[ -63.874 -172.087   13.474  123.601  -99.310] out -63.874

[ 13.178  15.197  14.207  -7.312 -15.305 -11.719  -6.304] out -6.304

[-143.66  141.24   68.84  126.92   24.79  110.33   15.15] out 68.84

[-0.11  0.12  0.06  0.13  0.03] out 0.06

[[-0.07 -0.05 -0.15 -0.04  0.11  0.14 -0.18]
 [-0.06 -0.03  0.09 -0.15 -0.16 -0.21 -0.09]
 [-0.22  0.06 -0.04 -0.04 -0.08 -0.08 -0.04]] out -0.06

[-0.16  0.12 -0.02 -0.13 -0.10] out -0.10

[-104.23  -24.75 -100.49   48.50  175.08  180.48  118.03] out 48.50

[ 0.025 -0.084  0.031  0.090  0.043 -0.131  0.126] out 0.031

[ 1.65 -1.23 -0.65  0.34  0.03] out 0.03
---
[-26, -46, 2, 32, 0] Answer: 0, -26

[-3, -2, 40, -15] Answer: -15, -3

[[23, -50, 23, 45, -28, 2, -2],
 [11, -40, 28, 44, -27, 6, -8]] Answer: -2, 11

[38, -25, 4, 1, -1, 2] Answer: 2, 38

[44, 3, 6, 5, 0] Answer: 0, 44

[-38, -41, 21, -8, -31, -27] Answer: -27, -38

[-9, 17, -3, 19, -30, 42] Answer: 42, -9
---
array([ 33,  -6, -40,  38, -47,  12,  45]) value 33, 45

array([[ 47,  34,  46, -31],
       [-39, -27, -36,  37],
       [ 51,  40,  53, -35]]) value 47, -35

array([[-13, -17, -10, -34, -40, -33],
       [-18,   3, -11, -22, -12, -27],
       [ -9,   9,  12,  27, -52, -16]]) value -13, -16

array([  9,  50, -22,  -8,  10, -39]) value 9, -39

array([[ 41,  34,  52,  26, -15],
       [ 45,  18,  23,  15, -16]]) value 41, -16

array([-22, -39, -28,  -6,  43]) value -22, 43

array([[ 20,   1,   5,   3, -40,  39],
       [ -4, -14,   2,  -6, -39,  13],
       [  6,  19, -15,   2, -19,  24]]) value 20, 24

array([[  1,  -3,   0,   1],
       [-36, -16, -39, -24]]) value 1, -24

array([ -5, -43,   9, -22,  42,  33,  45]) value -5, 45
---
array([9, 3, 5, 4, 7, 1]) Out: 9
array([43, 49, 74, 48, 15, 31]) Out: 43
array([2, 5, 7, 2, 5, 6, 4]) Out: 2
array([1657, 8915, 7733, 6355, 4124, 9510]) Out: 1657
array([582, 554, 236, 961, 854]) Out: 582
array([-35,   6,  26, -18,  -9,  20]) Out: -35
array([ 638, -499, -861,   57,   38]) Out: 638
array([-784,  942,  167, -507, -236, -106]) Out: -784
---
Q:
[[ 22  26   8 -26  51]
 [ 43 -24  15  24  -2]]
A: 26

Q:
[[-30  38  16 -24 -41 -14]
 [-17  26  45 -52  34  15]]
A: 38

Q:
[[-46  30  16 -33  19]
 [  2  11 -13  13 -25]]
A: 30

Q:
[[  6 -31  38  -3  13 -34 -26]
 [-34  37  24   6   3   3 -44]]
A: -31

Q:
[[ 16  14  29 -30  14  43]
 [-51 -53 -11 -27  15 -26]]
A: 14

Q:
[[ 45 -38  46 -37 -37 -37]
 [ 34 -29  34 -29 -28 -28]]
A: -38
---
[[5016, 9589, 5524, 5989], [6566, 7815, 6220, 1837]] --> 5016, 1837
[272, 715, 112, 364, 325, 869, 339] --> 272, 339
[834, -109, -311, -692, 647, 181, -645] --> 834, -645
[[7874, 9585, 2146, 8044, 5965], [4154, 7117, 1524, 5658, 7596], [6583, 7641, 3729, 6230, 4668]] --> 7874, 4668
[19, 61, 86, 66, 79, 69, 55] --> 19, 55
[[920, 920, 533, -660], [943, 879, -658, -690], [-731, -738, 959, 740]] --> 920, 740
[13, 192, 136, 141, 139, 138] --> 13, 138
[505, 359, 677, 197, -842, -508, -240] --> 505, -240
[[3, 4, 7, 4, 6, 4], [6, 6, 4, 8, 3, 7], [6, 4, 4, 2, 4, 7]] --> 3, 7
[28, 73, 144, 202] --> 28, 202
---
Input: [-40  18  12  -7]
Output: -7
Input: [-11 -41 -16  45  13]
Output: -11
Input: [-11 -16 -13  41]
Output: -13
Input: [38 46  8 15]
Output: 15
Input: [  0 -42   1 -19]
Output: -19
Input: [  4  11 -31  42]
Output: 4
---
Q: array([-0.80,  0.07, -0.04,  1.32,  0.19,  1.93, -1.66])
A: -0.80
Q: array([ 0.946, -1.135,  1.049, -0.477,  1.970, -0.706])
A: 0.946
Q: array([ 1.38,  1.54,  1.51, -1.53, -1.40, -0.83,  1.39])
A: 1.38
Q: array([-18.106,   4.736,  -4.318, -15.865,  14.081, -10.905])
A: -18.106
Q: array([  0.07, -11.65,   9.47,  -5.63])
A: 0.07
Q: array([ 1.55, -0.81, -1.49, -0.07])
A: 1.55
Q: array([-0.021,  0.173, -0.108,  0.076])
A: -0.021
---
Input: [[160, 77, 204, 185, 165], [141, 118, 121, 98, 38]]
Output: 121
Input: [[448, 519, 542, 425], [769, 714, 922, 120], [577, 478, 481, 329]]
Output: 478
Input: [[32, 43, 45, 34, 43], [13, 43, 32, 78, 24], [43, 16, 39, 18, 53]]
Output: 39
Input: [[209, 442, 276, 659, 518], [779, 507, 578, 653, 495], [310, 465, 343, 451, 196]]
Output: 343
Input: [[430, 286, 493, 566], [155, 414, 561, 487], [840, 431, 798, 588]]
Output: 431
Input: [-966, 457, -622, 906]
Output: 457
Input: [98, 90, 19, 81]
Output: 90
Input: [4, 6, 7, 1, 3, 3, 5]
Output: 3
Input: [1, 3, 9, 5, 0, 2, 5]
Output: 0
---
[[-12  -7  32 -44  -8]
 [-10  -4  14   0  20]
 [  4  -1  -1  -4 -30]] → 0

[[ 28  38  25  13 -25  33   6]
 [ -5 -11   4  41  -6   8  -6]] → 33

[[  6 -26 -12  51  25 -10  27]
 [-30 -33  37  51  19   6   0]
 [  7 -12  -5 -27  15  -8  -8]] → 6

[[-46  16 -41   5 -25]
 [ 34  -3  29  -7  20]
 [-13 -44 -21 -42 -32]] → -7

[[ 11   3 -53  11]
 [  0 -16  46  22]] → -53

[[-20 -18  45 -21]
 [ -1  -3 -11  -1]
 [-17 -19  48 -17]] → -11

[[-45 -37 -12  -7   8  20  13]
 [ 18 -15 -42  24   4   9 -46]] → 20

[[ 26  -5  49  41]
 [  9 -21  44  50]] → 49
